Each row is where one point has got to under a steady rotation. How many ticks took it there?
The counts run from 0 to 1175.
[  6   3  10 -25  -6  16   0  -7  12  -2  18 -19   2   7  -4 -10  -9   7
 -15  -7 -14 -10   8   0  -3  13  -8   3  13  -8   8   3  -4  -6  -2  17
   5  -3  10   1  10  -7  14  -5  16  12   1 -11   6  13   6  -2   6   3
   9   5 -12   2  -3   1   2  14   0   7  -1 -18  10   7  -5   3   8] -> 1126
[  8 -13  16  -2  -5  12  -7  -1  -3 -11  12 -18  -6   8   7  -2 -10   3
   2   3 -16  -7  -3  -9  -5  18  -7   2   6  -7  13  -7  14  -8   0   7
   7   1  11   9   1  -4   9 -24  -3 -11  11  11  12  14  -2  10  11   0
 -14   5   7   3 -10  -9  -1   2  11  -1  -5  -4 -10   3   7   5  13] -> 334
[  2  -2  -3 -19 -11  -2  21  -3   4   4  11   3  14  -4  -9   1  -2  -8
 -21  -1  -4   4 -20 -12   7   3 -10 -10  25   7  11   6  -5   8   4  17
   4  -4   6   0  -4   5  -8  -6  -2  10   4  -6   6   0  -6  -5   4  -2
  -2   5   2  -5  -5   6   7   0  -5   2 -14   0   3  15 -11  14  12] -> 19
[  0  -5   9 -17  -9   9   5 -12  -6   3  12 -12   7  -3  -4   4  -2   4
  -4   1 -14 -12  -7  -9   9  13  -5  -1  19   2   6   7  -6   4   1  23
   5  -9   4   0   6  -4   0 -11  -7  12  10  -6  17   7  -8  -7  10   2
   8   7   6  -3 -13   3  12   8   3  -2  -8  -2  10  21   3   3   8] -> 757
[  5  -6   3  -5  -2   6  13  -7  12  -8   9  -9   2   2  -9 -13 -20 -10
 -13  -3 -16   9  -7 -15   4   4 -13   2  23   5  12   1   2   5  10  11
  14   5   8  -9   3   6   4 -13   1   4 -11  -3   2   8  -1  -5  11  -8
  -3  15  -2  -3 -15   1  12  -2   1   7  -7  -2  -2  14   2  11   5] -> 38
[ 14  -6  16  -7  -4   1  14   3   6  -4  17 -12   8   3  -6   1 -24 -10
 -14   8  -8   0  -8 -16  -6  11 -16   3  13   2  17   0   4   0   4   8
   4   6   4   7   5   7  10 -10 -10  -6   1   3  -2   7  -7  12  13   4
   1  10 -11  -3  -4  -5   5  -8  -1   5 -10  -6   2   3  -5   4  17] -> 659
[ 14  -4   0 -16 -14   4  21   0  -3  10   3  -6  11  -1   2  -9  -1   1
 -10   2   4  -2 -12 -11   2  16   0 -12   5  -2  16   9  12  -3   0  10
   3   4   8   7  -2   0 -14  -7  -2   3  16  -7  14  -7  -6   1  -8  -3
   8 -20   0  -2   3 -14   0  -4  -6  -1 -18 -13  -2   4 -10  14  16] -> 147
[ -9 -10   6 -10  -6  15   7 -11   8  -9   3  -3  -6   3  -2 -10 -11   1
 -16  -6 -10  11  -5  -2   5  -1  -4  -9  24   2   4  -6   4   0   2   9
  21  -4   6  -5   0  -2  -2 -21   7   3   3 -13  17  12   7  -7  12 -12
  -2  12   5  -2 -21   1   3   5  10  -5  -2  -2  -6  15 -10  -1  12] -> 57
[ -1   4   9 -15 -10   7   2  -8   1  -1  14 -10   9  -1   5   2  -6   2
 -20   1  -9  -7  -2 -10  -8   5  -2  -2  19  -7  12 -10  -5  -7   2  14
   2  -8  11   2   4  -1   8  -9   2   8  11 -13  12  19  -6   6  17   1
  -3  20  -9 -12 -11   4  -2   0  10  -4  -9  -4   7  14  -8  -4  26] -> 350
[ -2  -4  -2 -16  -9   0   3  -5   0   5  11 -13  13   1  -6  -3   9   3
 -20  -1 -13  -5 -19  -5   2   8  -6   6  14 -10  15   9  -9   5  12  23
  -4 -11  11  -5  -8   4  -3   5   2  15   5  -4   7   6  -6   5   8   9
  -5  11  -3 -10  -2   4   1   1  -7   3 -13  -4   3  10   3  23   3] -> 674
[  2  -8   6 -11   6   8  14  10   4   1   4  -2  -3   8   3 -16  -3  -2
 -13  -5 -12  27  -3  -5   6  15 -11  -4  12  -4  25   2  -3  -1   0   1
  15   6  13   6  -2  -2  10 -21  11  -2 -12   3   5  -3  10  -3 -11 -14
 -10  -2   8   9  -6  -9  12   4  -4  -1 -10  -6  -5  -9 -10  13   6] -> 1157
[  0  -9   2  -2  -4   8   4   4  -2  11  10 -12  -5  10   6 -16  16   9
 -14   4  -9   6  -3   1   1  20   6 -12   7  -8  21  -2   0  -6   4  10
   4  -5   6  11  -8  -8  -7  -8   7  -3  10   9  15  -2  15   4  -9 -10
  -9  -5   3   0   8 -10  -4  10  13  -4 -11  -3 -14  -9  -9  15   4] -> 1174
[  1   3   6 -21 -13  12  -1  -4   5   0   2 -10  -9   6   0  -4  -2   5
  -4 -14  -2   3  -7  -1  12  10  -2  -4  18  -8  12   4  13  -7  -4  16
  16  -9  12  -2   5  -9   4 -18  13  12  20 -12  16   0   8 -12   7   1
  -8  -1   3   0 -13  -6   0   8  -2   1  -3 -16   4  12 -12  -1  10] -> 387
[  1  -9  -1  -9 -13   9  -2 -11   6   2  17 -20  -7  16 -21 -14   3  -4
 -18   3  -9  -2   0   1  -1  15 -13  -6   7   0   9   9   0   8  19  19
  -4  -5   2  -1  -6   4  -8   7  -2  11  -1   2   3  -1   0   7   3  -1
  10  -1  -6   0   1   1  -3  12  -7  14 -12  -7 -10  -2   2  19  -1] -> 753
[ -1  -3   8 -13  -4   5  11  -7   3 -11  10 -12  -2   5 -13  -8 -22  -9
 -20  -2 -10  10  -9  -5  -2   9 -33   2  13   1  12   1   5   3  -1   4
   3   2   5   3  -5  10   2  -1  -1   6 -12  -4   0   5  -6   4  -5  -1
  13  16  -3  -4  -7  -7   9  -8 -13   4  -6  -2  -3   3 -10   8  20] -> 116
[ 16 -13   6  -5 -11   7  -4  -6 -13   2  17 -13   9   6   3   0   2   0
   4  12 -12 -17  -7  -5  -1  28  -8   4   5   0  11  -1   9   1   6  18
   8   1   9   6   2   3  -5 -18 -12   0  12  11   8   2  -9  10   6  -5
   0  -7  11   1  -2  -6   3   5   5   5 -17  -6  -3  10  15   4   3] -> 249
[-12  -6   3 -15  -1   5   0   1  -7   6   3  -6   5   3   2  -3  11   2
 -16  -9 -10  19 -13   1  12   5  -1  -8  22  -9  22  -2 -12   3   3  11
   3  -9  12   1  -6  -7   1 -10  11  16   3  -2   8   4  10  -8  -7 -12
 -14  14  11  -6  -9   1  10   5   2  -6 -11   0   0   4 -13   2  11] -> 1139
[ -8  -8  10  -1   6  13   1  -3  -4   1  12 -18  -4  10   7 -13   6   9
 -18   4 -19   4   4  -3 -10  16  -2  -4  12  -8  20 -10 -19  -5   7   4
   5  -2   8   7  -2  -3  13 -13   3  -7  -8   5   5  13  12   8   6 -10
  -1  22  -6   0  -1  -3   6  13  20  -1 -10   5  -4   2   0   4   7] -> 254
[ -9  -4  11  -8  -5  -1  14   4  -5  -2   4   0   6  -1   2  -3  -3  -4
 -24   2 -12  17 -11  -9   0  -2  -8  -4  18 -12  24  -8 -11   3   3   7
   4  -1   9   9 -11  -2   1 -11   1   3   0   0   3  10   3   2   0  -9
  -9  25   1  -6  -6   0   6  -9   2  -4 -13   7  -3   1 -15   5  18] -> 563
[  6  -9  11  -7   2  11  -4  -8 -14   1  11 -13   6   7  10   7  -5   2
 -11  10 -19  -5   4  -7  -1  19  -8  -6   8  -5  10 -15 -10  -5   1   4
   2   3  16  14   6  -4   5 -20 -10  -5   2   0   3   4  -1   9   1 -19
  -3  16   4  -2  -5  -7   6   6  11  -7 -15   9   7   6   8  -6  12] -> 1153
[ 10  -9   5   2  -3   2   8   5  -1   0  10 -15   0   6  12  -5  -5  -6
  -7   6  -9  12 -14 -10  -4  19  -4  -3  11 -11  22  -7  10  -9  10   2
   5   6  15  10  -8   4   2 -15   1 -10   3   8  -1   2   4  16   5  -8
 -20  11  -1  -3  -6  -9   0  -8   7   1 -12  -4 -10  -4  -1  18  13] -> 1071
[ 12  -6  -3   0 -17   0   0  -8  -9  10   9  -9   9   4   5   4   9  -1
  -6   6  -5  -6 -14  -7   7  11  10 -14  15  -3  16  -5   1   2  16  20
   2  -2  12   9   1   3 -12  -9 -10   1  22   5   7   1   4  10  11  -9
 -23   3   5 -11  -2   0  -4   7   8   4 -18  -2  -2   5   4   6   4] -> 268
[  8 -11  -1 -10 -18   9  -1  -9   2  -7   5 -19  -4  11  -5 -10   1  -1
   1  -6  -2  -6 -17  -2   5  18 -11   5   8   0   5  10  24   4   9  22
   6  -6  12  -4  -2   2 -14  -7   4  15   4  -2   7   1  -8   4   5   6
   1  -3   5   0  -5  -8  -2   3  -9   5 -12 -12  -9   6   5  18   3] -> 1000
[  6  -9  -4  -8  -6   2  13  -2   0  -1   3 -12  -2  13  -4 -13  -5  -3
 -18  -2  -5  13 -12  -2  -3  14 -18  -1   3  -6  17   4  13  -1   3   3
   3   1   9   9 -12   5 -10  -4   0   0  -6  -1   1  -2  -1   9 -16  -9
   1  -5   0  -2  -1 -15   2  -3  -9   2 -15  -7 -18 -11 -10  20  12] -> 114
[  0  -6  -1 -12   0   7   4  -5 -14   8   3 -10   2  14  13  -4  10   4
 -13  -1  -7  11  -3   8  -6  21 -14  -1  -8 -10  19  -2  -3  -8  -1   1
  -2  -2  17  15  -5  -4  -6 -10   8   4  -1  -8   1  -4   0   7 -23  -7
   2  -5   9  -3   9 -13   4   6   0  -9 -20  -4  -1  -8  -4  10  11] -> 112
[  2  -6  23 -14   4   6  -7   4  -9  -9  15 -16   9  -1   0   5 -17  -3
  -6   0 -17  -2  -1  -7  -1  15 -11   5   7 -10  17  -1  -4  -6  -5   9
   8   1   7  10   3  -8  18 -24  -3  -1   7   7   8   9  -2  -1   8  -3
  -9  11   6   4  -7  -8  13  -2   4  -5  -3  -5   9   4  -1  -5  14] -> 498
[ -3 -12   1  -2  -7   1   2  -5 -21  10   9  -7   7   5   8   6  14  -5
 -16   9 -11   1 -15  -6   0  17  -6  -9   4  -5  20  -9  -7   2   9   7
   2  -2   8  12 -10   6 -13  -5 -10   4  10   7   9   2  -5  11  -7 -11
 -10   9  14  -7   6  -8   5  -2  10  -7 -23  10  -7   3   1  10  14] -> 397
[  5 -13  -2  -6 -14  11  -5 -19   0  -7  14 -16  -6  10 -13  -5  -1   0
 -10   6 -10 -19  -7  -2   0  15  -9 -11  15   8  -4   1   9   2  10  18
   8  -7   2   2   3   4 -17  -7  -6   0  10  -2  13   3  -9   2  15  -2
   9   0  -1  -2  -5  -2  -4  12   4   6 -10  -2  -7  16   5   5   5] -> 592
[ -1 -13  -7  -3 -17   2   7 -11   0   7   8 -10   5   7  -2 -11  13   0
 -14  -7  -4  -1 -18  -9   3   9   2  -6  14   0  10   7   5   7  13  20
   3 -12   8   1  -6   6 -20   3   2  11   7  -3  13   0  -7   6   6   2
  -1   1   4 -11  -2   0  -3   5  -3   7 -16  -3  -8  14   1  24   4] -> 346
[  6  -2  -3  -9 -21  10  -4  -4   7  11  10  -9  -6  10  -5 -11  13   4
 -12  -2   3  -2  -6   1   3  18   4 -14  13  -9  16   5   6  -3  13  20
   2  -6   8   6   4  -7  -8  -3   6   7  20   1  10  -4  12   1   4  -5
 -10 -12  -4   1   2   0 -12  12  -5  13  -8 -17  -6  -3  -6  16   2] -> 553
[  8  -6   2  -1 -13   5  12 -10   8  -1  10  -6  -1   3   5 -12  -6   1
 -16   1  -3  -3 -11 -16  -6   8   2  -8  22  -1   9  -8  10  -2  11  12
   9  -4   5   1   3   6  -9  -9  -3  -6  11  -5  10  10  -6  10  21  -3
  -5  14  -9 -10 -11   3  -9  -2   9   5 -15  -1 -13  14  -5  10  16] -> 185
[ 12   2  -5 -18 -16  10   1 -11   4  -4   0 -11  -8  10   4  -8 -14   1
  -8  -8   3  -5  -6   4   0  18 -11  -5   6   0   2   0  24 -11  -2   9
   9  -3  12   5   2   7 -17 -10   8   9  12 -21   9  -2  -5   1   2  -4
   7 -11  -1  -1  -5 -10  -6   8  -7  -2  -8 -18   0   5  -6   3  13] -> 981
[ -2  -4   2 -13  -9  13  -6 -21  -6  -8  10  -8   0   8 -10   7 -11  -5
 -25   5 -12  -4  -4  -5  -1   7 -23  -4  15   6   0 -12  -2   3   7  14
  -1   3   5   9   1   8  -2  -4 -10  11  -1 -12  -5   6  -4  -1   2 -12
   8  14   6  -8 -10   0   6   4  -5   3 -13   4  10   9   2  -3  16] -> 609
